Turns in one plane each, and the order they were made in; the first pair answered
turn B:
-1.545,1.346,-1.115,-0.140,1.543,0.347,-0.184,0.409,0.146,-0.694,-0.857,0.539,-0.028,0.655,-0.227,-2.470,0.478,-0.131,-0.338,-0.979,0.176,0.635,-1.055,-1.342,-0.232,0.323,1.538  ->  -1.482,1.209,-1.143,-0.214,1.140,0.493,-0.285,0.354,0.280,-0.748,-0.905,0.736,-0.220,0.717,-0.030,-2.342,0.499,-0.030,-0.385,-0.701,0.176,0.604,-1.266,-1.099,-0.115,0.093,1.657
1.484,-1.587,-2.332,0.450,-1.786,-0.557,0.860,-0.050,0.767,0.402,-0.434,0.935,-0.048,-1.089,0.612,3.730,-1.753,1.589,-1.883,-0.322,-3.560,1.655,-0.677,2.500,-1.133,-0.422,-5.071  ->  1.423,-1.562,-0.984,-0.488,-1.923,-0.291,0.551,0.114,-0.209,1.426,-0.747,0.566,-0.291,-2.369,0.531,2.801,-0.398,1.387,-1.880,-0.668,-3.133,1.746,-0.080,2.367,-2.240,0.800,-5.881
-1.333,-0.813,0.831,-0.939,-4.062,0.331,0.475,0.768,-1.207,1.011,-0.220,-0.201,1.518,-2.014,-0.729,-1.920,-1.205,2.230,4.111,0.736,0.515,0.033,1.467,-0.316,-0.708,2.364,0.989  ->  -0.913,-0.701,0.743,-1.689,-3.710,2.247,-0.305,0.003,-1.525,0.429,0.337,-1.273,0.815,-1.672,-1.117,-2.047,-1.044,0.697,3.443,0.655,1.297,-1.203,2.530,-1.413,-2.036,0.665,0.949
turn S:
1.371,1.526,-0.635,1.113,-0.120,0.017,-0.303,-0.884,1.494,-1.187,-0.426,-0.164,-1.000,0.199,0.556,0.966,-1.155,1.382,1.210,0.871,1.237,-0.767,-1.021,0.687,2.560,0.524,0.151  ->  1.214,1.161,-0.984,1.254,-0.547,0.696,0.083,-0.966,1.414,-1.690,-0.112,-0.487,-0.365,0.915,0.333,1.201,-1.758,0.970,1.248,1.003,0.869,-1.015,-0.603,0.485,1.794,-0.378,0.322
-0.285,-1.654,-0.676,0.066,-3.360,2.165,1.074,-0.828,-1.753,1.467,-1.002,-1.774,3.376,-0.153,1.322,3.417,0.182,1.720,0.162,2.694,0.324,0.817,-0.487,1.299,1.618,0.190,0.099  ->  0.157,-1.615,-0.452,-0.688,-3.134,2.836,0.076,-1.355,-2.390,1.339,-1.294,-2.313,2.280,-0.654,1.228,3.409,0.826,0.781,-0.393,2.676,0.617,0.207,-0.096,1.034,1.135,-0.041,-0.895
-1.827,0.263,4.022,-1.298,1.838,-1.685,1.336,0.617,0.292,1.571,-1.518,1.726,-0.339,-3.006,-1.742,-2.387,1.158,0.399,1.055,-0.760,2.522,2.603,-2.959,1.799,2.851,3.544,0.066  ->  -2.135,-0.446,1.707,0.853,-0.128,-0.311,4.466,1.189,-0.073,-0.835,-0.226,1.903,3.038,0.256,-3.074,-1.790,-1.957,1.121,2.371,-0.305,0.458,3.073,-2.494,2.798,1.677,1.586,2.518
-1.196,-0.913,0.502,-0.412,-1.654,-1.938,1.033,-1.330,-1.354,0.274,-0.216,0.817,1.545,-0.895,-0.050,-1.532,-0.160,2.943,-0.045,1.288,0.386,2.272,-0.063,0.078,-0.180,2.100,0.263  ->  -0.766,-1.508,-0.240,-0.313,-2.202,-0.080,1.566,-1.316,-1.846,-0.415,0.455,-0.143,2.393,0.004,-0.423,-1.181,-1.232,2.056,0.026,1.559,-0.691,1.933,0.988,0.044,-1.428,0.753,0.247
turn C:
-0.668,1.973,2.434,-0.022,2.276,-4.860,-0.486,0.121,3.242,2.238,0.215,2.217,-1.089,0.394,0.058,-2.217,0.509,1.886,0.172,-0.310,2.496,0.070,-3.030,-0.494,4.548,1.622,2.020  ->  0.961,-3.100,0.619,0.231,-1.456,-3.384,0.955,0.806,0.840,2.300,-0.937,0.947,0.804,-1.817,1.086,2.700,-0.686,3.318,-0.334,-0.691,-3.211,2.471,-1.740,2.205,2.308,2.786,-3.888
0.797,1.311,-2.314,2.969,1.289,-0.933,0.802,-1.747,2.202,-0.441,2.966,1.039,1.154,1.977,-0.594,-0.386,0.062,2.862,0.066,-0.293,-1.976,-0.361,-1.865,1.939,-0.069,-3.277,3.511  ->  2.734,-1.077,-2.780,1.465,0.333,0.574,-1.439,-2.140,0.759,0.127,1.888,-0.425,-0.983,0.072,0.006,3.028,0.798,1.276,-2.081,-0.092,-3.406,-0.937,-0.919,1.975,-1.461,-3.734,-1.750
-0.480,1.416,2.812,-3.279,0.088,-0.534,-1.950,-1.003,1.781,-0.621,1.297,1.418,-1.327,-0.395,-0.192,-1.509,3.001,-4.320,-2.882,0.590,2.258,-1.936,1.050,-1.744,-3.228,1.393,-1.048  ->  -1.556,0.290,1.602,-0.396,-2.691,-1.943,3.424,0.572,1.386,-1.311,1.374,3.456,3.850,1.687,-0.854,-1.442,0.438,-0.442,0.325,0.896,-1.159,1.905,0.928,0.884,-2.962,3.093,1.924
Now pairs of rows:
Each pair is two turns apart.
-2.287,1.180,-2.703,1.799,0.453,2.570,2.159,0.908,3.140,-1.796,2.021,-1.763,-1.120,2.678,-1.441,-1.526,-0.591,-2.437,-1.512,0.553,3.451,-1.761,0.815,-2.194,0.794,-2.769,0.730  ->  -2.405,0.901,-3.214,2.624,0.895,-0.728,2.015,1.154,4.333,-1.428,1.003,-0.918,-1.355,2.919,-0.473,-0.567,-1.043,-0.649,-1.536,0.041,3.260,-0.465,-0.795,-1.274,4.183,-1.943,0.169 : S, B
0.181,-0.333,-2.407,0.799,-0.767,3.010,0.494,-0.733,-0.234,-3.092,1.679,-1.289,0.779,3.082,-0.471,0.280,-2.460,-1.927,-0.922,0.839,-0.480,-2.693,1.540,-0.013,-2.430,-3.464,1.467  ->  0.968,-1.695,-2.907,0.615,-1.409,2.782,-0.023,-0.659,-0.391,-2.522,0.889,-1.495,0.143,2.180,0.164,2.040,-2.834,-1.694,-1.601,0.594,-1.621,-2.385,0.834,0.405,-1.601,-3.268,-0.920 : B, S
1.110,-1.026,-1.114,-0.652,-1.168,3.515,-0.336,-0.979,-0.822,-0.270,1.947,-1.792,-0.731,-0.639,-0.467,0.929,0.521,-1.872,-1.178,-0.287,-0.774,-0.714,2.967,-0.350,-3.963,-1.162,-2.410  ->  -0.798,1.950,-1.059,1.876,0.386,0.371,1.906,-0.327,1.857,-1.679,3.019,0.707,1.032,2.547,-1.022,-2.136,-1.249,0.546,1.146,-0.238,1.594,-0.044,0.990,-0.289,0.374,-0.803,4.189 : C, B
0.867,1.506,0.956,0.758,-0.317,-0.131,0.004,-0.076,-0.737,-0.482,0.544,-1.023,1.585,1.211,-2.116,-0.834,-1.686,1.101,0.040,-0.390,1.378,-0.264,-0.551,-1.963,0.840,-1.027,2.653  ->  1.560,-0.042,0.223,0.639,-1.842,1.123,0.090,0.057,-1.717,-0.535,0.157,-1.905,2.013,1.023,-2.063,0.819,-2.017,0.962,-0.353,-0.403,-0.546,-0.064,0.003,-1.257,-0.982,-1.155,0.608 : S, C
-0.224,-0.909,-0.985,0.004,-1.821,2.132,1.030,0.172,-1.355,-1.509,0.956,0.148,0.736,1.708,-1.032,0.287,-1.158,-1.029,0.548,-0.128,-2.450,0.844,2.220,0.761,-1.562,-1.076,0.102  ->  -0.041,0.235,-1.814,0.652,0.108,0.293,-0.038,-0.546,1.080,-1.828,1.272,0.327,-1.043,3.593,-0.165,0.494,-1.882,-0.955,-0.117,0.142,-0.468,-0.253,0.452,-0.059,1.387,-2.360,1.279 : C, B
0.062,1.131,0.562,0.249,1.174,-0.058,0.991,0.341,-0.428,-0.955,0.933,1.267,-0.559,0.273,-0.229,-1.670,0.238,-0.134,0.191,-0.465,2.057,-0.496,-1.384,-1.074,-0.346,0.762,-0.403  ->  0.530,0.484,0.263,-0.006,1.173,0.128,0.088,0.314,-0.690,-0.580,0.924,0.664,-1.449,-0.367,0.403,-0.708,0.633,-0.827,-0.381,-0.759,1.843,-0.712,-1.339,-1.360,-0.999,0.553,-2.009 : C, C
-0.319,-0.132,2.358,2.752,0.622,0.413,2.505,-1.042,-0.690,-2.818,-1.542,1.770,2.223,0.014,0.552,-3.440,2.434,-0.721,1.793,0.705,-1.036,0.640,1.773,3.355,-1.606,1.105,6.381  ->  1.539,-2.373,3.571,0.146,0.762,-0.431,-1.546,-1.516,-1.467,-0.472,-3.705,0.225,-1.582,-4.114,2.703,0.030,5.001,-1.469,-0.854,-0.049,-1.845,0.790,1.220,3.078,-0.698,2.674,-0.893 : C, S
-0.920,-0.943,2.045,0.088,1.609,-4.839,0.884,-1.689,-1.130,0.756,-0.322,-0.821,1.804,-1.436,-0.902,-0.701,2.003,2.680,0.832,-0.338,-0.649,0.974,2.380,0.456,1.997,1.418,1.508  ->  -1.004,-0.443,2.701,-0.140,1.596,-3.463,0.846,-1.654,-1.727,0.672,0.141,-1.167,1.708,-1.859,-1.499,-1.827,2.811,1.657,1.090,-0.268,-0.072,0.540,2.947,0.141,0.463,1.178,2.087 : B, S
0.379,-0.165,0.280,0.463,-1.808,1.425,0.195,0.668,-0.083,0.671,-0.011,-0.206,1.532,1.092,0.588,0.963,-0.287,1.133,1.063,-0.743,-3.264,1.214,-0.726,-0.672,-1.225,-2.322,-1.310  ->  0.471,-0.354,0.911,-0.393,-1.501,1.566,-0.464,0.652,-0.347,1.599,-0.534,-0.627,0.705,-0.146,0.803,1.075,0.374,0.485,0.479,-0.833,-3.132,0.997,-0.459,-0.899,-1.744,-1.913,-2.408 : B, S
0.538,0.550,-0.644,-2.933,-1.082,2.336,3.438,0.933,-1.779,1.082,-1.424,1.494,2.383,0.734,-0.057,-3.180,-2.577,0.391,2.403,2.229,1.820,-0.267,0.482,1.987,-4.852,0.913,3.023  ->  0.801,0.377,-1.598,-1.924,-0.914,2.135,3.880,0.884,-0.952,0.448,-0.953,1.439,2.451,2.032,0.172,-2.146,-3.922,0.581,2.186,2.720,1.598,-0.541,-0.246,2.236,-3.480,0.278,3.559 : B, B
2.493,-2.017,-0.370,-1.899,-0.240,1.251,-1.648,-0.716,-0.429,-0.629,-1.777,-2.187,-2.895,0.010,0.951,1.615,-0.528,-1.196,-2.931,1.020,-1.016,0.604,-0.839,0.386,-1.275,-1.189,-3.555  ->  2.172,-1.934,-0.546,-1.163,0.466,-1.025,-1.278,-0.989,0.722,-0.514,-2.373,-1.222,-2.984,0.457,1.498,1.916,-1.098,0.434,-2.765,0.795,-0.787,1.339,-2.362,1.011,1.625,-0.363,-3.441 : B, S
0.124,-0.425,-0.461,0.805,1.635,-2.683,-1.315,1.565,0.594,0.638,-0.685,0.633,-0.483,-0.996,1.250,1.072,-1.051,1.335,-0.057,-1.084,-0.870,0.928,-0.109,1.070,0.489,2.400,-2.838  ->  -0.380,0.040,-0.561,1.092,1.542,-3.172,-0.298,1.753,0.892,0.532,-0.421,1.174,0.467,-0.221,0.879,0.142,-1.286,1.798,0.595,-1.166,-0.532,1.496,-0.189,1.128,0.928,2.621,-1.751 : C, C
-0.556,1.968,1.876,-1.942,2.145,0.352,-2.101,-0.555,-0.535,1.873,-0.653,-0.625,-1.964,-2.273,-0.872,-2.237,1.973,-2.069,-0.587,-0.062,3.263,-0.552,0.595,-1.376,-0.619,1.358,-0.482  ->  -0.658,2.253,0.592,-0.243,3.273,-0.896,-1.671,-1.042,1.889,0.549,-0.202,-0.199,-2.194,0.198,-0.489,-1.823,0.314,-1.921,-0.801,0.293,4.219,-1.173,-0.997,-1.395,2.113,-0.276,1.267 : B, S
-0.893,0.065,-1.612,1.132,-0.510,-1.534,0.509,1.373,0.678,-0.200,0.848,0.706,-0.386,1.656,-1.067,1.232,-1.631,0.813,0.060,0.356,1.359,0.892,-2.130,1.629,1.059,-0.399,2.640  ->  -0.866,-0.856,-1.738,1.165,-1.443,-1.352,0.939,1.921,0.342,0.116,0.701,0.721,0.438,1.182,-0.845,1.865,-1.661,1.189,0.174,0.324,0.350,1.547,-1.937,1.854,0.283,0.508,1.803 : S, B
1.889,-1.480,0.041,-3.530,-0.697,1.399,-1.647,1.003,-1.939,2.192,-4.037,-0.941,0.347,-2.725,-0.445,-0.374,2.970,-0.166,-1.584,-0.584,-0.163,0.530,1.405,0.280,-2.247,1.340,-4.260  ->  1.604,0.100,-0.003,-3.351,1.546,-0.675,-3.521,0.242,0.396,2.738,-4.079,-0.718,-2.031,-1.875,0.538,-0.545,3.056,-0.234,-2.372,-0.638,2.109,-0.796,-0.827,-0.675,0.616,0.552,-3.342 : B, S
-0.046,-0.259,0.023,1.238,-0.161,-0.643,1.124,1.188,-0.882,0.421,0.642,0.405,1.808,0.972,1.342,-1.816,-0.756,-0.034,1.050,-0.092,-0.811,0.313,-0.031,-1.680,-1.393,0.214,0.501  ->  0.400,-0.790,-0.993,1.382,0.083,-0.221,0.611,1.054,-1.043,0.112,0.976,-0.198,1.237,1.458,1.297,-1.055,-1.034,-0.748,0.675,0.208,-1.060,-0.373,-0.016,-1.903,-1.582,-0.995,0.024 : S, B
-1.370,-0.204,0.033,0.710,-0.272,-0.533,1.418,0.159,0.040,-1.368,0.761,0.368,1.867,0.546,0.038,0.007,-1.605,0.246,1.258,-0.241,-0.593,0.740,0.099,0.109,0.367,0.154,1.478  ->  0.040,-1.489,-0.337,-0.130,0.154,-0.236,-0.570,-0.428,0.169,-1.131,0.212,-1.142,-0.339,-0.006,1.145,1.703,-1.441,-0.656,-0.994,-0.350,-0.933,-0.189,0.042,-0.045,0.115,-1.134,-1.548 : C, B
-1.176,-2.680,-0.957,2.503,-1.941,-1.617,1.305,-0.618,0.171,1.398,-0.380,-0.959,-0.577,-3.040,-0.217,0.432,0.587,4.248,-0.285,1.243,-3.394,2.014,-0.951,1.543,0.550,0.240,-1.443  ->  -1.533,-2.182,0.420,0.981,-1.697,-1.255,0.433,-0.782,-0.860,2.306,-0.459,-1.148,-0.864,-4.680,-0.423,-0.919,2.432,3.595,-0.176,1.101,-2.483,2.103,-0.364,0.851,-0.636,1.174,-1.251 : B, S
-0.770,0.810,-1.309,2.447,0.008,-0.057,3.214,0.387,1.683,-1.908,0.992,0.137,2.081,3.086,-1.565,-1.832,-2.152,0.640,1.101,0.828,0.447,-0.655,-0.459,1.134,0.924,-0.966,3.840  ->  0.136,-0.232,-2.523,2.849,-0.603,-0.003,3.346,-0.037,1.721,-2.244,1.117,-0.237,2.033,3.696,-0.760,0.189,-2.869,0.759,0.426,0.764,-0.919,-0.270,-0.602,1.695,1.286,-1.461,1.774 : S, B
-0.131,1.943,2.793,-1.609,3.675,-1.877,-2.221,1.074,0.747,3.323,-1.323,-1.474,-3.106,-0.777,1.144,-1.504,3.210,-1.011,-0.395,-0.254,3.625,0.684,-1.391,-1.696,1.356,0.521,-0.862  ->  -0.728,2.553,1.542,0.126,3.732,-2.997,-0.589,1.321,2.442,2.037,-0.571,-0.801,-1.756,1.908,0.725,-1.886,1.048,0.333,0.551,0.367,4.045,1.100,-2.291,-1.197,3.644,-0.133,2.092 : B, S
0.158,-0.987,-2.296,1.731,1.084,-1.234,-0.993,0.008,0.214,0.223,-0.414,1.121,-1.006,-1.761,2.444,3.392,1.241,0.940,1.118,0.451,-1.663,0.477,-1.734,1.584,1.072,2.686,-2.493  ->  0.113,1.070,-1.790,0.991,3.098,-0.969,-2.834,-0.738,1.054,-0.284,0.449,0.867,-3.324,-0.664,1.972,1.650,1.963,-0.958,0.539,0.468,1.174,-1.708,-2.018,-0.254,1.413,0.689,-0.811 : S, C
-0.481,-0.552,0.254,-0.657,2.061,-2.025,-0.609,-1.106,1.926,0.620,-1.305,-0.310,-1.807,0.663,0.337,2.071,-1.234,1.710,0.243,-0.949,-0.628,0.737,-1.802,0.732,4.365,0.326,-1.105  ->  0.369,-1.098,-0.525,-0.686,2.268,-0.737,-1.306,-1.374,1.843,-0.194,-0.779,-1.379,-2.652,1.302,0.333,2.706,-1.436,0.372,-0.756,-0.452,-0.672,-0.417,-1.259,0.159,3.041,-1.544,-1.717 : S, C
-0.733,-1.047,-0.436,-0.091,1.524,-1.650,-2.593,0.544,1.011,0.814,1.183,-1.110,-1.904,1.957,0.489,1.940,-0.526,-4.452,0.111,-0.197,1.102,1.172,-0.975,-1.486,2.232,-3.224,-0.133  ->  -1.644,-1.064,0.662,-0.087,1.323,-3.914,-1.810,1.217,0.640,2.003,0.261,0.043,-1.377,0.651,1.055,1.532,0.459,-2.521,1.103,-0.819,0.878,2.650,-1.823,-0.836,3.942,-1.029,-0.067 : S, B
0.325,-1.589,0.579,1.775,-1.936,3.015,2.261,1.985,-2.144,-2.877,1.320,0.874,5.309,0.090,-2.179,-1.779,-1.690,0.094,0.657,-2.018,-0.061,2.893,2.089,0.816,-5.217,1.180,1.659  ->  2.263,-1.986,-1.880,2.299,0.823,2.967,-1.895,-0.041,1.045,-4.975,2.170,-1.411,0.566,3.048,-0.787,1.212,-3.608,-3.020,-2.809,-1.412,1.489,-1.179,0.583,-0.883,-2.300,-3.947,0.013 : C, B
0.680,-0.826,1.413,0.114,1.536,-1.623,-2.816,-1.173,-0.086,3.480,-0.586,-0.142,-1.531,-3.202,-0.033,1.888,1.386,-0.073,-0.372,-1.715,1.314,1.611,-1.910,1.387,2.364,2.520,-1.869  ->  -0.023,-0.344,2.509,-0.370,0.403,-0.253,-1.397,-0.464,-1.444,3.877,-0.689,0.282,0.631,-4.156,-0.956,-0.335,2.029,0.195,0.905,-1.661,1.425,2.726,-0.593,1.477,-0.014,3.764,-0.215 : S, B
1.200,-0.296,-2.940,1.352,-1.288,-0.079,0.608,-0.123,1.031,-1.219,-0.118,-1.248,-0.585,1.081,0.542,1.959,-1.007,-0.599,-1.018,0.405,-1.652,-1.918,-0.720,1.860,0.390,-1.120,-0.462  ->  1.056,-1.091,-2.731,1.022,-2.099,-0.570,1.160,0.236,0.380,-0.563,-0.488,-0.974,0.284,0.298,0.465,2.441,-0.540,0.212,-0.220,0.181,-2.531,-0.757,-0.488,2.599,0.448,0.176,-1.104 : B, S
-0.548,0.235,1.921,-3.552,1.365,-0.474,-0.994,-1.289,-0.149,0.196,0.551,-2.225,-1.020,0.449,-0.006,-1.888,-0.006,-1.313,0.092,-1.332,0.332,-0.138,-1.701,-0.033,0.422,0.296,-0.629  ->  -0.298,-0.998,0.159,-2.229,-0.666,0.511,1.739,-0.531,-0.724,-0.808,1.171,-2.124,1.532,1.613,-0.877,-1.205,-1.587,-0.234,1.183,-0.855,-2.063,0.867,-0.883,1.534,-1.164,-0.093,0.171 : C, S
0.846,-0.578,-2.231,1.820,1.326,-3.539,0.682,0.852,0.744,-2.086,-2.592,0.916,-1.594,1.748,1.940,2.035,-2.920,1.461,-0.558,0.540,-1.383,1.668,-2.769,1.320,3.779,-0.492,-1.596  ->  1.386,0.795,-2.135,1.088,2.866,-1.270,-1.272,-0.137,1.261,-2.569,-1.565,-0.599,-3.405,2.713,1.458,1.212,-2.082,-1.455,-1.927,0.935,0.880,-1.298,-1.925,-0.524,2.498,-3.408,-0.695 : S, C
-2.033,-0.496,-1.461,-0.464,0.147,-1.985,2.251,0.912,2.314,-3.110,0.716,3.869,-0.686,4.241,-1.126,0.532,2.746,-1.317,1.216,-1.056,1.606,-2.685,-3.010,0.159,2.015,-1.521,-1.013  ->  -1.081,-2.138,-2.675,-0.396,-1.143,-0.288,2.645,0.858,1.176,-3.641,0.922,2.742,0.202,4.048,-0.818,2.619,2.220,-1.803,0.679,-0.667,-0.511,-2.348,-1.793,0.630,0.135,-2.363,-2.766 : S, C
-0.738,0.551,2.506,-0.981,-0.629,1.366,1.519,0.417,-2.528,0.596,0.067,1.060,0.454,-2.226,-0.592,-3.027,1.729,0.225,2.403,-1.075,1.288,0.798,1.767,0.333,-2.417,2.942,-0.154  ->  0.508,0.075,0.274,-0.682,0.142,3.701,0.258,-0.823,-1.960,-1.264,1.539,-0.959,-0.882,0.236,-0.799,-1.429,0.513,-2.782,0.703,-0.378,1.132,-1.966,2.499,-0.985,-3.438,-1.527,-0.495 : C, B
